In the data rows, zero lies at 4.5, halfway between 4 and 5.
Here are some points, one per row:
np.array([3., 4., 9., 6., 5., 3., 2., 3., 3., 5., 4., 5., 4., 4., 7., 9., 5., 3., 7., 3., 5., 4., 4., 5.])
np.array([3., 5., 4., 2., 5., 2., 6., 6., 3., 6., 7., 4., 1., 6., 4., 4., 3., 7., 4., 3., 4., 7., 3., 7.])
np.array([5., 4., 5., 6., 4., 2., 9., 3., 6., 2., 8., 3., 7., 6., 2., 4., 4., 6., 5., 4., 5., 1., 4., 4.])
np.array([6., 5., 5., 9., 4., 0., 7., 2., 5., 5., 8., 3., 4., 3., 4., 4., 5., 4., 1., 4., 6., 3., 5., 7.])
np.array([6., 3., 8., 4., 3., 7., 4., 6., 5., 1., 3., 3., 3., 4., 7., 5., 4., 4., 4., 6., 5., 5., 4., 4.])
np.array([5., 2., 6., 5., 5., 0., 3., 1., 8., 5., 6., 5., 5., 6., 4., 3., 4., 7., 6., 6., 5., 4., 4., 4.])
np.array([3., 4., 4., 8., 5., 3., 9., 6., 5., 4., 3., 4., 3., 5., 5., 3., 6., 2., 6., 4., 5., 5., 4., 3.])
np.array([5., 2., 4., 4., 5., 1., 2., 7., 3., 7., 6., 1., 4., 7., 4., 3., 5., 8., 4., 4., 4., 6., 6., 3.])
np.array([7., 4., 2., 5., 3., 7., 3., 5., 4., 5., 5., 7., 4., 2., 3., 5., 5., 4., 4., 7., 2., 4., 3., 7.])
np.array([4., 4., 4., 7., 3., 3., 9., 4., 4., 5., 4., 4., 4., 3., 5., 3., 4., 4., 6., 4., 4., 8., 5., 3.])
np.array([7., 4., 6., 3., 4., 6., 4., 5., 4., 1., 3., 4., 3., 4., 8., 3., 3., 4., 5., 6., 5., 4., 4., 4.])
np.array([2., 4., 7., 4., 2., 2., 6., 2., 5., 6., 4., 5., 4., 6., 3., 4., 3., 9., 6., 5., 5., 6., 4., 5.])
np.array([3., 3., 4., 1., 4., 1., 6., 8., 4., 7., 5., 4., 6., 7., 5., 2., 4., 5., 5., 4., 2., 5., 3., 8.])
np.array([3., 4., 8., 5., 6., 3., 3., 2., 3., 4., 4., 5., 4., 5., 6., 9., 5., 3., 7., 3., 5., 4., 4., 5.])
np.array([4., 4., 6., 4., 7., 3., 4., 4., 4., 4., 4., 4., 5., 4., 3., 9., 5., 3., 8., 4., 6., 5., 4., 4.])
np.array([8., 5., 8., 3., 3., 7., 5., 3., 4., 3., 3., 3., 3., 4., 8., 5., 4., 5., 3., 4., 3., 3., 4., 5.])
np.array([5., 2., 5., 4., 1., 2., 3., 6., 7., 5., 2., 9., 3., 5., 2., 4., 3., 6., 5., 6., 9., 5., 4., 5.])
np.array([6., 3., 9., 4., 4., 2., 3., 7., 5., 3., 5., 2., 4., 1., 6., 6., 4., 2., 8., 8., 4., 5., 5., 5.])
np.array([3., 5., 4., 4., 3., 8., 4., 5., 5., 6., 5., 5., 4., 4., 3., 4., 5., 3., 4., 7., 4., 4., 3., 6.])
np.array([3., 4., 4., 4., 7., 4., 7., 5., 7., 2., 4., 4., 6., 3., 4., 5., 3., 8., 7., 4., 4., 3., 3., 4.])
np.array([3., 5., 4., 3., 3., 4., 3., 6., 4., 7., 5., 5., 3., 5., 4., 4., 4., 5., 4., 4., 5., 3., 9., 5.])
np.array([7., 4., 6., 1., 4., 2., 3., 2., 9., 5., 5., 3., 1., 3., 9., 4., 5., 4., 5., 7., 4., 4., 4., 4.])
np.array([5., 4., 3., 6., 6., 3., 9., 4., 4., 5., 3., 3., 2., 5., 4., 4., 7., 3., 8., 5., 4., 4., 4., 4.])
np.array([3., 5., 4., 4., 5., 2., 2., 7., 4., 6., 6., 3., 4., 7., 4., 3., 5., 7., 3., 3., 5., 7., 6., 3.])
np.array([1., 3., 5., 3., 4., 7., 5., 8., 5., 9., 5., 6., 3., 6., 5., 4., 3., 3., 3., 5., 6., 0., 7., 6.])
np.array([3., 4., 6., 3., 1., 0., 5., 3., 5., 6., 4., 7., 5., 6., 4., 3., 4., 7., 5., 6., 5., 5., 4., 4.])
np.array([3., 4., 8., 5., 5., 3., 3., 3., 3., 5., 4., 5., 5., 4., 6., 9., 5., 3., 8., 3., 5., 5., 4., 4.])
np.array([6., 2., 9., 5., 4., 2., 3., 5., 4., 5., 4., 3., 4., 2., 7., 8., 5., 3., 6., 6., 4., 4., 5., 5.])
np.array([3., 5., 7., 5., 9., 3., 5., 4., 5., 1., 4., 5., 2., 4., 2., 2., 8., 3., 8., 4., 5., 4., 5., 6.])
np.array([3., 5., 5., 4., 4., 2., 3., 3., 8., 5., 5., 3., 7., 3., 6., 3., 5., 7., 7., 4., 5., 4., 3., 4.])
np.array([5., 4., 3., 4., 6., 4., 9., 4., 4., 6., 4., 3., 1., 3., 4., 4., 7., 5., 8., 4., 5., 5., 4., 3.])
np.array([7., 4., 4., 3., 3., 8., 4., 5., 4., 5., 6., 6., 5., 4., 3., 4., 5., 3., 4., 5., 4., 4., 3., 5.])
np.array([7., 3., 7., 2., 5., 6., 5., 1., 7., 3., 5., 4., 4., 4., 9., 4., 5., 3., 1., 5., 5., 5., 5., 4.])
np.array([4., 8., 7., 4., 5., 0., 3., 2., 8., 5., 3., 5., 4., 4., 3., 2., 3., 7., 6., 6., 5., 4., 4., 4.])
np.array([3., 3., 9., 4., 8., 3., 4., 4., 5., 3., 5., 6., 3., 3., 2., 2., 9., 4., 7., 4., 4., 4., 4., 5.])
np.array([2., 4., 6., 2., 9., 3., 7., 4., 3., 4., 6., 5., 1., 4., 3., 3., 8., 8., 7., 6., 4., 3., 3., 4.])
np.array([4., 3., 6., 6., 7., 3., 7., 4., 5., 4., 4., 4., 2., 4., 3., 2., 9., 3., 8., 4., 4., 3., 4., 5.])
np.array([2., 3., 9., 6., 5., 3., 3., 3., 4., 3., 3., 5., 4., 5., 7., 9., 4., 4., 7., 4., 3., 4., 4., 5.])
np.array([3., 5., 2., 3., 7., 3., 5., 4., 7., 2., 5., 5., 6., 3., 6., 7., 5., 6., 7., 3., 4., 4., 3., 4.])
np.array([4., 4., 4., 2., 2., 1., 5., 6., 4., 6., 4., 6., 6., 6., 5., 4., 5., 5., 3., 3., 5., 6., 3., 9.])
np.array([4., 4., 4., 6., 3., 4., 9., 5., 5., 4., 4., 4., 3., 3., 4., 4., 4., 4., 7., 4., 3., 8., 6., 3.])
np.array([6., 5., 7., 2., 4., 8., 5., 3., 5., 4., 4., 4., 5., 5., 6., 4., 5., 3., 2., 5., 5., 5., 4., 3.])
np.array([6., 4., 8., 4., 4., 7., 4., 6., 5., 3., 1., 3., 4., 4., 6., 4., 4., 5., 3., 6., 4., 5., 4., 3.])
np.array([3., 3., 5., 2., 4., 1., 6., 8., 4., 7., 6., 4., 4., 6., 5., 3., 3., 6., 5., 4., 3., 5., 3., 7.])
np.array([3., 5., 4., 3., 3., 4., 3., 7., 5., 7., 5., 4., 3., 6., 4., 5., 4., 5., 3., 4., 5., 3., 9., 5.])
np.array([7., 6., 8., 4., 3., 8., 4., 3., 5., 3., 3., 4., 5., 5., 6., 3., 5., 4., 3., 3., 4., 4., 4., 4.])
np.array([4., 5., 5., 3., 2., 8., 4., 5., 6., 6., 6., 5., 4., 4., 3., 4., 4., 3., 4., 5., 5., 4., 3., 5.])
np.array([3., 4., 3., 2., 9., 2., 4., 3., 8., 3., 4., 5., 4., 2., 9., 7., 5., 5., 5., 3., 4., 5., 4., 4.])
np.array([2., 6., 7., 4., 2., 4., 4., 5., 9., 6., 9., 3., 3., 3., 3., 4., 4., 1., 1., 8., 7., 4., 2., 6.])
np.array([3., 5., 4., 9., 5., 0., 6., 5., 5., 6., 5., 6., 4., 2., 6., 4., 5., 3., 0., 6., 4., 4., 5., 5.])
np.array([4., 5., 3., 4., 4., 3., 2., 7., 5., 4., 5., 2., 3., 6., 2., 5., 6., 7., 4., 3., 3., 7., 9., 4.])
np.array([4., 6., 5., 4., 8., 2., 4., 5., 3., 5., 4., 3., 8., 5., 5., 5., 3., 0., 9., 8., 3., 5., 5., 4.])
np.array([6., 5., 4., 3., 4., 8., 4., 6., 5., 6., 5., 6., 4., 4., 3., 4., 3., 3., 4., 5., 4., 4., 3., 5.])
np.array([6., 4., 6., 3., 5., 1., 3., 2., 9., 5., 3., 7., 3., 6., 4., 2., 3., 5., 6., 8., 3., 3., 5., 3.])
np.array([5., 3., 4., 5., 5., 3., 9., 3., 6., 3., 5., 3., 8., 4., 3., 5., 3., 8., 6., 4., 4., 2., 4., 3.])
np.array([5., 3., 4., 4., 4., 4., 9., 3., 4., 3., 5., 3., 4., 3., 3., 4., 3., 5., 5., 4., 4., 9., 7., 6.])
np.array([6., 3., 8., 1., 5., 5., 6., 2., 9., 6., 6., 3., 3., 6., 5., 5., 6., 2., 0., 6., 5., 5., 4., 4.])
np.array([2., 2., 4., 6., 4., 7., 3., 5., 6., 5., 8., 6., 2., 5., 3., 4., 4., 2., 2., 7., 5., 4., 3., 7.])
np.array([6., 4., 4., 4., 5., 8., 4., 5., 5., 6., 5., 6., 4., 5., 3., 4., 4., 3., 4., 5., 4., 5., 3., 4.])
np.array([6., 4., 4., 4., 4., 8., 4., 5., 4., 7., 5., 6., 4., 3., 3., 4., 4., 4., 4., 5., 4., 4., 3., 5.])
np.array([4., 6., 9., 3., 7., 0., 4., 7., 5., 3., 6., 9., 5., 1., 2., 2., 7., 3., 2., 5., 4., 5., 5., 3.])
np.array([2., 2., 2., 2., 8., 2., 3., 4., 7., 4., 4., 4., 6., 1., 9., 6., 5., 5., 5., 4., 5., 5., 4., 4.])
np.array([4., 4., 4., 4., 4., 8., 4., 6., 5., 7., 5., 6., 3., 4., 3., 4., 4., 3., 4., 5., 4., 3., 3., 5.])
np.array([4., 4., 5., 3., 5., 1., 5., 7., 4., 7., 5., 3., 5., 6., 5., 2., 3., 6., 4., 2., 5., 6., 2., 8.])
np.array([4., 2., 4., 4., 6., 3., 9., 3., 5., 4., 6., 3., 9., 3., 4., 5., 4., 7., 6., 6., 6., 2., 4., 3.])
np.array([3., 5., 4., 3., 3., 3., 3., 6., 4., 7., 5., 4., 4., 6., 4., 4., 5., 6., 3., 4., 5., 4., 9., 4.])
np.array([4., 5., 3., 2., 6., 4., 8., 5., 6., 3., 3., 4., 7., 2., 4., 6., 4., 8., 7., 4., 4., 2., 4., 4.])
np.array([3., 4., 4., 2., 3., 1., 5., 5., 3., 5., 2., 7., 5., 6., 4., 4., 5., 5., 2., 4., 6., 6., 4., 9.])
np.array([6., 4., 7., 4., 4., 8., 4., 5., 4., 4., 3., 4., 5., 5., 5., 4., 5., 4., 2., 6., 4., 5., 3., 2.])
np.array([3., 6., 4., 4., 6., 3., 6., 4., 7., 2., 6., 4., 7., 3., 4., 6., 4., 7., 5., 3., 5., 3., 3., 3.])
np.array([5., 3., 5., 4., 4., 8., 4., 6., 5., 7., 4., 4., 4., 3., 3., 3., 4., 4., 4., 5., 5., 4., 3., 3.])
np.array([7., 3., 9., 1., 5., 5., 6., 7., 5., 5., 8., 9., 4., 3., 2., 4., 4., 3., 3., 5., 3., 4., 4., 3.])
np.array([8., 4., 2., 5., 5., 8., 3., 4., 3., 5., 4., 6., 4., 2., 2., 5., 4., 4., 4., 6., 3., 4., 3., 7.])
np.array([3., 5., 4., 9., 2., 2., 9., 6., 5., 3., 5., 6., 3., 5., 5., 4., 5., 2., 3., 4., 4., 5., 4., 4.])
np.array([6., 5., 4., 4., 3., 8., 4., 6., 5., 6., 5., 5., 4., 4., 3., 4., 4., 3., 4., 4., 4., 4., 3., 6.])
np.array([4., 4., 5., 5., 7., 3., 8., 4., 4., 4., 3., 4., 2., 4., 3., 3., 9., 3., 8., 5., 5., 3., 4., 4.])
np.array([6., 6., 7., 4., 5., 8., 5., 5., 4., 5., 2., 4., 5., 4., 4., 4., 4., 4., 2., 6., 5., 5., 4., 3.])
np.array([5., 3., 4., 3., 4., 2., 4., 8., 5., 5., 1., 9., 4., 6., 3., 4., 3., 4., 3., 5., 9., 4., 3., 7.])
There is one direction along which these points spread out most. Take the direction at right angles to it along which they spread out most. Then take the direction at right angles to both along which they spread out most. Go by this last direction. How many in every 100 of the points above lie lower along it than each point below? Round to a whole number. More than half of the points above lie lower than the first one.
np.array([7., 5., 8., 4., 4., 7., 5., 3., 4., 3., 3., 4., 3., 5., 7., 4., 3., 5., 3., 4., 4., 4., 4., 4.]) ~ 58
np.array([3., 8., 5., 1., 5., 1., 4., 6., 2., 4., 8., 7., 2., 6., 4., 4., 8., 9., 4., 5., 4., 4., 2., 2.]) ~ 55
np.array([4., 4., 9., 4., 6., 0., 5., 9., 8., 7., 3., 1., 4., 4., 1., 9., 6., 3., 1., 8., 4., 4., 3., 3.]) ~ 82
np.array([4., 4., 6., 5., 6., 3., 3., 4., 4., 3., 3., 4., 5., 5., 3., 9., 5., 3., 7., 5., 3., 4., 4., 5.]) ~ 59
np.array([2., 3., 6., 4., 3., 3., 7., 2., 4., 4., 4., 4., 5., 6., 3., 3., 2., 7., 4., 6., 5., 7., 6., 8.]) ~ 50
np.array([9., 5., 5., 3., 5., 3., 3., 4., 7., 4., 4., 7., 1., 5., 5., 3., 1., 4., 6., 7., 9., 3., 4., 2.]) ~ 73
np.array([8., 4., 7., 4., 4., 7., 4., 4., 3., 4., 4., 4., 3., 4., 8., 4., 3., 4., 4., 6., 5., 4., 4., 3.]) ~ 60
np.array([3., 3., 4., 3., 4., 2., 7., 5., 4., 4., 5., 5., 3., 6., 4., 4., 3., 6., 4., 4., 3., 8., 4., 8.]) ~ 42
np.array([7., 2., 4., 3., 1., 3., 3., 7., 6., 5., 1., 9., 5., 7., 3., 3., 5., 4., 6., 7., 7., 4., 3., 2.]) ~ 59
np.array([4., 3., 5., 4., 3., 4., 9., 2., 3., 3., 5., 3., 6., 4., 3., 3., 3., 6., 5., 5., 4., 9., 7., 5.]) ~ 19
np.array([4., 4., 3., 4., 5., 3., 1., 5., 4., 5., 6., 4., 4., 7., 3., 4., 5., 7., 2., 4., 4., 6., 9., 4.]) ~ 79
np.array([5., 3., 2., 5., 4., 8., 3., 5., 4., 5., 5., 6., 3., 3., 3., 4., 4., 3., 4., 7., 4., 3., 3., 8.]) ~ 17
np.array([4., 5., 6., 5., 8., 3., 3., 5., 4., 4., 4., 3., 6., 5., 3., 7., 3., 1., 9., 4., 5., 5., 4., 4.]) ~ 50
np.array([8., 5., 4., 3., 3., 5., 3., 6., 4., 0., 4., 6., 2., 5., 6., 3., 3., 3., 7., 8., 8., 4., 4., 2.]) ~ 49
